Named moves (each a turn or a mirror), then the moves between two rows, first move first; the first pair answered
K_525:
[ 15  -4  -9   5  -8  18  12  -1  -7  -4   8  -2  12  -1  -7  -5  10   4
  12  10  16   1  -3  -6  -1   4   9 -12  -5   2   8] => [-11 -15  -7   5   1  12   1  -4  -9  -2   8  -1   8   4   3  -4  12   7
  13   6  23  -2  -4   2  -8  -6   3 -10  -2  14   0]
[  4  12  -2  -5  -9   2   1   6   5  -8  -9  -9  -7  16  -7   0  -2  21
  -8  -4  -7  -4  -9 -15  10  14 -10  -4 -29 -11   8] => [-21   2  -1  -8   2  -4 -11   3   1  -6  -9  -9 -12  19   3   1   0  22
  -6  -6   0  -6 -11  -7   1   4 -15  -3 -28   0  -1]
[-21 -10  -3   2   9 -19 -11  -6  -8   2   5  -5  -2   0  11  -2   1   6
   4 -12   5  -6  -2  -1  -4  -9 -15   5   6  10   0] => [ 24  10  -7   6  -9  -8  12  -2  -2   0   4  -6   6  -8  -7  -3  -2   3
   1  -6  -7  -3   0 -16  11   8  -5   2   3 -12  16]
K_22:
[ -7   0   0  -6   0   0   3   1 -10 -12  12   5  13  -1   3  -5   3  11
   5   4  -2  -4  -8 -14  -2  -5  -8  19  13  -2 -12] => [ 11  14  -1  -8  -4  12   9   1  -5 -11   4   3  13   3  -2  -5   1  11
  -3   7  -6   0 -10 -14   1   5  -2  14   4  -8  -5]
[  1  -3  14   4  -5  -7   2  10  -7  -1   5   1   5  -2  -4  -1   1  -3
   5   0 -13   1   3 -13  10   1  -6  -4   5  -9   7] => [  9   5   8   2  -6  10  15   8   1   5   0   0   7  -7  -7  -5   0   0
   2   1  -2   4   4  -8   5   0   7 -15  -2   5   5]
[ -4   8  -7 -11   0   9  -8  -7   1  -7  -7  -6  -7   7  -6   3  -5   2
   1  -5   0   0 -13   8 -12   0   3  -3  -5  -4   5] => [-13   3  -6  -9   0   5 -10  -5  -1  -6  -2  -4  -6   3  -4   1  -4   1
   5  -5   3  -2 -12   8 -15  -7   2  -1  -3   3  -1]
[-23 -10   1   0   7   1  -7   4   2  -2  -1   0 -10   4  13   0   5   0
  -9  -3  13  -5   1   9  -9  -7   0  -6  -1  19  -5] => [ -9  -3   8  -2   7  -7 -14   9  -2 -13  -9  -3 -12  17  11   6   2  -5
 -12  -4 -10  -2  -2   1   2   7 -12   3   0  -8  10]
K_882:
[-10  11   4  -6  23  10  -9   3   2  -8 -18  -6  -7  24   5  18  -6   2
 -12  -2  -2  -1  -8  21  -4   8  -8  -6  -6   9  -2] => [-28  -6   5  -2  25  -6 -17   2  -4  -8  -6  -3  -6  15  10  15  -2   3
   1  -3   2  -8  -5  18  -5  -3 -12   3   4  12  -9]
[ -5  14  -4  -2   7  26  -2  -3   9  10 -10  -4   0   4   8   0   1   3
 -12  -1   8   9   5  10  -4   3  18 -11 -12  18  -1] => [-25  -1  -1   1  11  12 -11  -5   3  11   0  -1  -1  -2  16  -1   5   3
  -4  -3  14   3   9   9  -7  -8  11  -5  -5  23  -8]
[  3 -10  -1   2  -5  -8   2  -3   0  -3   5   0  -1   0 -10  -2   3   0
   5  -2  -8  -5   9   3   4   0  -6   3   5  -4   3] => [ 10  -3  -1   1  -5  -2   4  -2   2  -2   1  -2  -1   3 -14  -1   2   0
   0   0 -10  -3   7   5   6   5  -4  -1   1  -6   7]
Pairs:
Between the rows of a pair lie 2 to 3 moves.
[-17  -8  14   8  13  -4 -19  -5  -6  -7  12  -1  -9  21   7  -2  -4  -1
   2  -3 -20  -1  -3   0  -4   9 -12   2  16  -7  -7] => [ 12   9   0   8  -1  28  12  -8  10   9  11  -2  -1   2  -5 -10  -4   2
  -3   3   4   3   0   2  -7  10  18 -17   7  12  -8] => K_525 then K_22
[-10  11  -5 -17   3  13  -7 -17   0   5  -6  -3   0  16  -5  -7   1  19
  -3  -1  -1   5   2  13  -9  -3  -8  -6   1  15  -8] => [ 16  15  -4 -14  -8   7   0 -13  -2  -2  -3  -4   4  14 -16  -7  -2  15
   0   3 -19   6   3   0   3   7 -12   0   1  -8   3] => K_22 then K_525
[-18 -11   5  -3   5 -11 -12   1  -6   2   8   3  -1   0   7  -1   4  -2
   3  -3   6  -3  -2  -3   1  -9  -8   2   8   5  -5] => [ 10   0  -4   0  -9   4  11   2   2   8  11   4   7 -15  -6  -5   4  -1
   3   2  13  -1  -1  -9   3  -6  11  -5   6   5  -1] => K_525 then K_22
[  8 -17   6  -1  -4 -16 -20   1  -4  -8  -3  -5  -7   9   6  -4  -9   7
  -3 -10 -17  -6   5 -10  10   7  -7  14   6 -19   2] => [ -3  -9   6  -6   6  -4 -25   1   0  -6 -16  -6 -12  22  10   0 -11  10
 -15 -11 -12  -2   1   4   3   9  -5   7  -3  -8   0] => K_882 then K_882 then K_525
[ -7  -7 -11  -4  12  22  -9  -4  -3   4   1 -15   2  15   5  14 -12   1
  -1 -10   7  24 -11  13  -5   0 -13  -7 -10   6 -14] => [ 26  -3 -15   2  -7  18   8  -2  -4   1  13 -14  10   3 -11  11 -12  -3
   6  -7  -3  23  -6  -4   8   8 -10  -4  -6 -15  -5] => K_882 then K_525
[-11   2   2   0   1   1 -12  -3 -10  10   3  -6  15  -2 -21  -3   6   0
  10  -6   2  -1  11  14   4 -11  14   3  10   9  -9] => [  6  16   1  -4  -4  11  -6  -1  -7   8  -5  -8  16   3 -27  -2   3  -1
   1  -3  -4   2  10  14   8  -2  18  -1   4   3  -2] => K_22 then K_22
[ -1   5  -3   4  -5  11   4 -12   3   6   0  -2   7  -6   7   2  -3   0
   3   0   6   1   1   6   5  -2  11 -12  -6  19  -8] => [ -7  -9   1   9  -4 -11  -6  -9  -6  -1  11   1   8  -8   7   1  -1  -3
  15  -2  -3  -4   3  -6  10  -4  -3   2   5   4  -8] => K_882 then K_525 then K_22
[-13   1  -5   1  10  -3 -27   2  -1  -7  -9   1  10   7  -3  16   5  -6
   8  11 -17   0   1   3   1   8 -19   8   4  12  11] => [ -2   7 -16   1   3  19  -8  -1   7   5  -8   3  15  -6  -8  10   6  -2
   6  16   5   1   2   9  -5   1   4  -9   0  32   3] => K_525 then K_22 then K_525
[-13  -9 -11  -4  -5 -16  -2  -8 -18  -4   1  -2  -5  -8   9 -17   5 -19
 -10 -13 -17   1  13  -8   0 -11 -11  -4   5 -12   3] => [-22  -3 -12  -9   2  -4  -3 -11 -13   0  -9  -2  -9  -2  15 -14   4 -17
 -20 -17  -7   3   9   4  -8 -12  -6 -13  -1   3   0] => K_22 then K_525
[-25 -14   7  -5  10 -21 -23   3 -16  -6   0   0  -1  19   9   8   0  -2
   0  -3 -15   0  -9   7  -6  -3 -16  15   6 -13   1] => [-13   0  -9  -3   0  17  10  -4  -1  16   0   2   7  -4   2  -2   3   4
  -6   2  23   3  -7  17 -18 -12  22 -13  -4  25 -13] => K_525 then K_22 then K_525
[  3  14  -3  -2   4  13  15  -2  -8   7  -2   2  -3   8   2   3 -13   1
 -18   5   2   2   2   9   3   1   6 -13  -9  12   2] => [-22  -4   4   1  12  -9  -4  -2 -16   1   7   3  -7  11  10   5 -10  -1
  -9   0  -4  -4   4   9   1  -7 -10  -1   2   8  -3] => K_525 then K_22
[-13 -12  -8 -10   8  -3   7  11  11   6   7  -2   3 -18   1   6   0   0
  -3  -3  12  -6   3  17  -8 -13  26  -5 -14  33 -22] => [ 24   8 -11 -10  -5   8  22  16  17   1   1  -5   6 -13 -15   6  -5  -3
 -11   1  -3   1   0   9   3   5  30  -8 -21  12  -5] => K_22 then K_525 then K_22
[ -9   5  -1   4  15   3  27  -6  15  24   6   4  -5  -4   4  -1   3   1
  -7  -8   5   7   8  -3 -21  -2   2  -8  -5  11  -6] => [-18  -8   4   7  15 -21  14  -3   4  17  17   4  -5  -4   7   0   6  -2
   5  -9  -6   1  11 -11 -16  -3 -14   5   8  -4  -6] => K_525 then K_22
[  0  -6   7   5  -7  10  -2  -7  -2  12  -7  -2  -4 -23   5 -13  -4  -1
   1  -2  17   2  -4   2 -10 -19  19  -2   4  11  -5] => [ 10  -8  15   6 -10 -11 -13  -2 -11  -3  -5  -3  -5 -13   1  -8  -4  -5
   6  -3 -12   2  -5 -11   4  -6  -1  16  12 -22   8] => K_22 then K_525
[-14 -12   8   4  -4   7  -5   9   3  13   6   3   6 -11  11 -11   4   1
  18   7  14  -4   1   8 -15 -14  -1   4  13  22  -9] => [ 30  14  10  -1 -14  16   3  15   5   1  -9  -3   7   2  -3  -5  -2  -4
   5  10 -17   5  -3  -2   2  12  -6   5   3 -11  16] => K_882 then K_22 then K_882
[ 12  17  -7  -8  -4  11  -1   0  -2  -9  -8  -6   3  12  11  -1  -8   2
  -5   4 -22   2 -10   5   9  10   2  -2  -6  -7  12] => [  7  16  -9 -10   1  17  -2  -1  -1  -7 -12  -6   2  13  14  -1  -9   2
  -7   3 -16   3 -11  10   3   9   3  -6  -9   0   9] => K_525 then K_22 then K_525
[ -7  -1  -5  -9 -14 -27 -20  -3   8   4  23  -5  -5 -10  16 -12   9  -1
  -8  -8  -7 -23 -12  -8  12  -1 -10  11  20  -5  -6] => [ 25  19 -14  -9 -25   0   4  -3  19  10  15  -7   0 -16   4 -15   5  -1
 -18  -3  -2 -17 -12  -7  13   9   9  -5  10  -1   1] => K_525 then K_22
[ -7 -11   4   3   1  -6   1  -2  -6   3  12  -1   6  -9   2  -6   5  -2
   9  -1   7  -4   5   1  -4 -12   0   4   2   4  -4] => [-10   0  10  -4  12  -3 -11   1  -5  -2  -5  -3  -1  11   6   2   3  -2
  -3  -3  -3   0  -1   8  -4  -3  -6   5  -7   0   2] => K_22 then K_882 then K_525
[ -6  -6   3  -9  -7  11   9  -1   7  10 -16  -4  -3  14  13  -8   3   9
 -14  -4  12   1   3  13   8  -4  12 -16  -5  12  -8] => [  6  -1   9 -10  -7   1   2   3   3  -1 -21  -5  -5  26  10  -2   2   6
 -15  -4 -11   3   2   6  17   8   0  -7  -5 -12   5] => K_22 then K_22
[ -1 -14  -5   2 -10   9   5  -2   0   7  18   2   0 -11   6   0   6   1
  12   0   4   2  11  -2  -2  -2   6   0   8   8  -7] => [  5  -4  -6  -1 -10  21   9  -3   5   8  12   0  -1  -7   5   0   4   2
   7   0   5   6  10   3  -4  -1  12  -5   2  11  -4] => K_22 then K_882 then K_22
[-14  -5 -19  10  -4  -4 -20  -6 -10  -1  20   1  -4   0   4  -2   2  -1
   5   3   0   3   3   5 -13  -6   8   1   4  -3  -2] => [  3  -2 -20  11 -11  -3 -12  -4  -9  -3  21   0   0  -5  -2  -4   0  -3
   8   5  -4   3   4  -3  -9  -1  11   1   4 -12   3] => K_525 then K_22 then K_22
[  0   2  -4  -5  -5  -3  14  -2  -1  16 -11   3  -8  30  -2   7 -14 -16
 -16  -3 -20 -12  -1  -5  11  15  12  -9  -5 -11  11] => [-13 -14  -2  -1  -5 -22   4  -2  -9  14   2   6  -8  24   3   5 -11 -16
  -4  -5 -21 -16   1 -11  12   7   3   2   6 -15   6] => K_22 then K_882 then K_22
[ -5   6 -11  -1   0  14  -5  -4 -18 -12 -13  -4  -2 -11  27   2  -1  -6
  -7  19   5 -12   5  17  -6 -13   1   4   9   6   4] => [ -4   2 -12   3  -5   9  -3  -4 -20 -11  -6  -4   0 -19  25   0   0  -7
   0  18   7 -16   8  12  -5 -16   1   6  13   3   0] => K_525 then K_22
[-13   9   0  -5   8   7   0   0   0   5  -2  -3  -3  11  13  -3   6   3
  -3  -5  15   5  -2  14 -11   1   4  -6  -3   8  -2] => [-1 10 -5 -1 -2  9 12 -1  1  9  6 -1  3 -1  6 -7  7  2  1 -2 21  3  0  7
 -8 -1 11 -8  0  9 -3] => K_22 then K_525 then K_22
[-16 -11   4   1  -4  -7 -10  -7  -6  10  11   3   2   0   6   0   8   2
   7  -3  11  -4  -3   7  -8  -6   0  -1   8   4  -6] => [  7  -5   0   6 -16  -2   7  -8  -2  10  14   3   6 -10  -3  -4   7   1
   8   1  12  -3   0  -1  -3  -3   9  -4  10  -2  -2] => K_525 then K_22
[  6  -4 -21   0  -8   6  -6  -5   3   6  -4   0 -14  13 -15  10 -20  -5
 -11  -2 -19 -19  -6  17 -13  -2  -7   3 -10 -18  -4] => [ 14  -6 -27   5 -16  11   6  -6   5  12   5   2 -10  -3 -20   5 -17  -4
  -5   1  -8 -21  -5  15 -12  -5   4  -1  -7 -12  -9] => K_22 then K_882 then K_525
[ 10   4   2  -5  21  -5  -8  -5   3  -7 -13  -4   3  17   1  -8  -3  -4
  -6   4 -15   4  -6  11   3   2  -7   8  -1  -6  14] => [-10  -6  -2  -3  25  -1  -7 -11   4   3  -5  -1   3   5   7 -11   0   0
   0   3   5   1  -3  17  -7 -13   1   3   1  19  -3] => K_525 then K_22 then K_882
[ 14   1  -2   1 -16 -10  12  14   5 -10  15   3   7   2  -4   0   5 -11
   9 -15  -8  -8   5   4  10   4   1  -3   6  -5   7] => [  2  -2  -5   2 -14  -4  15  10   7  -1  16   5   7  -4   0  -3   6  -9
  10 -16   7 -10   7  11   3  -5   8  -8   6  14  -3] => K_882 then K_22 then K_882
[ -8 -12   6   1   8  -9 -17  -2  -5  -6 -17  -7  -9   6  13  15  -3  -3
   3  -2  -7   4 -11   3  -3   1 -22  18   1 -11   2] => [-18 -11   1   2   8   7  -6  -7   0   8 -14  -4  -7  -7  15  10  -1   1
   3  -2  18   4 -10  12 -15 -11  -3   3  -2  18 -12] => K_22 then K_22
[  8  -4  -7  24 -14   4   5  -5  -3  -6  11  -3  -3  -2  -8   5 -12  -1
  16   2 -11  -5  -1 -17  -6  -3  13  16   3 -18   0] => [-20  -9  -6  21  -2   7  -3  -8   0   1   9  -1  -6  -1   2   6  -8   2
  14  -1   6  -7  -1  -3 -17 -16  16  11   2   5 -13] => K_22 then K_525
[  4  25  -5  -8  -3  15  17  -3   3  -2 -19  15  -8  11   0   5  -7   2
 -22  -2 -11 -10 -15   8  -1   9  -5  -2 -31  10   8] => [-17   3   6  -4   4 -17  -4  -1  -9 -11  -6  17 -11  14   8   8  -5   0
  -8  -5 -24 -17 -13   1   2   3 -27  17 -19  -5   7] => K_22 then K_22
[ -8 -14   2   3  -2  -5  12   0   3   3  13   7   1 -20  -1 -11  11  -2
  16  -9  15  -8  11  -1   0 -12   1  -7  15  -2   4] => [-18 -18   7   1   5 -15   1   1   0  -3  10   4  -3 -11   2  -7   9  -3
  17 -11   6  -7  10   0   1 -11 -10  -2  18  -9   6] => K_525 then K_22 then K_525
[ -1  -4 -10  -6  -5  -6 -12  -8  -1 -11 -11  -3 -15  10  -7  -9   0   0
   9   8  -7 -10 -20 -10   7  10  -6  -3 -15   2   7] => [ 11  -2 -15  -3 -13  -2  -1  -9   0  -8  -6  -2 -11   1 -13 -13   0  -1
  12  11  -2 -10 -18 -14   9  10   2  -5 -14   2   6] => K_22 then K_22 then K_525
[ -3  -6   0  -8  13  -6 -14   2  -7   3   7   0  -5  11   5   2  -1  -3
  -1  -3  -9   3   3  -7   2   3 -12   5   8  -5   1] => [ -8  -7  -6  -8  13   6  -5  -1  -2  12   7   0  -2   2   6  -2   0  -1
  -2  -2   9   3   3   0  -5  -6   1  -7   6  16 -10] => K_22 then K_22
[  7   0   2   3 -15  -7   2   6   3 -12  16  -4   4  -5  -3   5  -1   1
   7   0 -11   1   6 -11  14   0  -4  11  17 -21   0] => [ -6   3   9  -3  -2  -8 -13   7   3 -16   4  -7  -3  12   5  11  -2   2
  -1  -4 -16   2  -1  -3   9   2 -13  12  10 -19   2] => K_22 then K_525 then K_22
[-10  -1  -2 -13  16  -5  -9  -6  -2   6 -17  -5 -21  10  10  -3   3  -2
 -10  -1 -21   7 -12   4  -1  10 -25   4  -4   5   7] => [  9   7 -15 -11   3  19  19  -9   6  19 -13  -4 -13 -11   0 -11   5   0
 -11   4   1   8  -9   4  -4   6   1 -13  -8  22   2] => K_525 then K_22 then K_525
[-27 -14 -15  -9   1  -8   5   1  -5   2  11   7   0 -31  -6   7  -5  10
  12   9   9 -16  11   2  -6 -10  12  -3  15   4 -31] => [-23 -10  -3 -16   8 -23 -13   8 -12 -15  -1   3  -7  -7  -3  17  -7   6
   8   6 -23 -14   6  -3   2   4 -12  11  15 -24 -15] => K_22 then K_525
[ -4  -1  -6 -18   5  21  -8  -7   9 -17  -8   0  -1   2   5  11 -18  12
  -1  -7  20   4  -4  16 -13   8  14 -12  -5  11  -1] => [ 25   4  -4 -12 -10   8  -1  -2   4 -27   0  -1   3  -2  -4  11 -20   8
   6  -5  -1   4  -2  -3   4  20   6  -1   0 -20  12] => K_22 then K_525
[-20  -2  -4  -6  11  -4  -5   2  -1   8  -1   3   0  -9  -1  -5   0  -4
   3  -3   5  -2   6  23  -2  -6   5  -2  -1   7  -4] => [-11  -6  -6   0   3  -8   3   1  -2   9   6   5   4 -18  -8  -8   1  -6
  10  -2   6  -4   8  14   1  -7   6   1   4   2  -3] => K_525 then K_22
[-24 -16  -3   4   7 -14  -7   5 -17  -5   6   8  -1 -13  -4   0   6  -3
   7  -5   4  -8   7  -5   0   1 -15   4  10  -4 -14] => [-24 -12  -8   3   7   1   2   2 -11   3   4   9   1 -18  -5  -3   6   0
   3  -3  20  -7   8   0  -5  -3  -2  -7   6  12 -19] => K_525 then K_22 then K_525
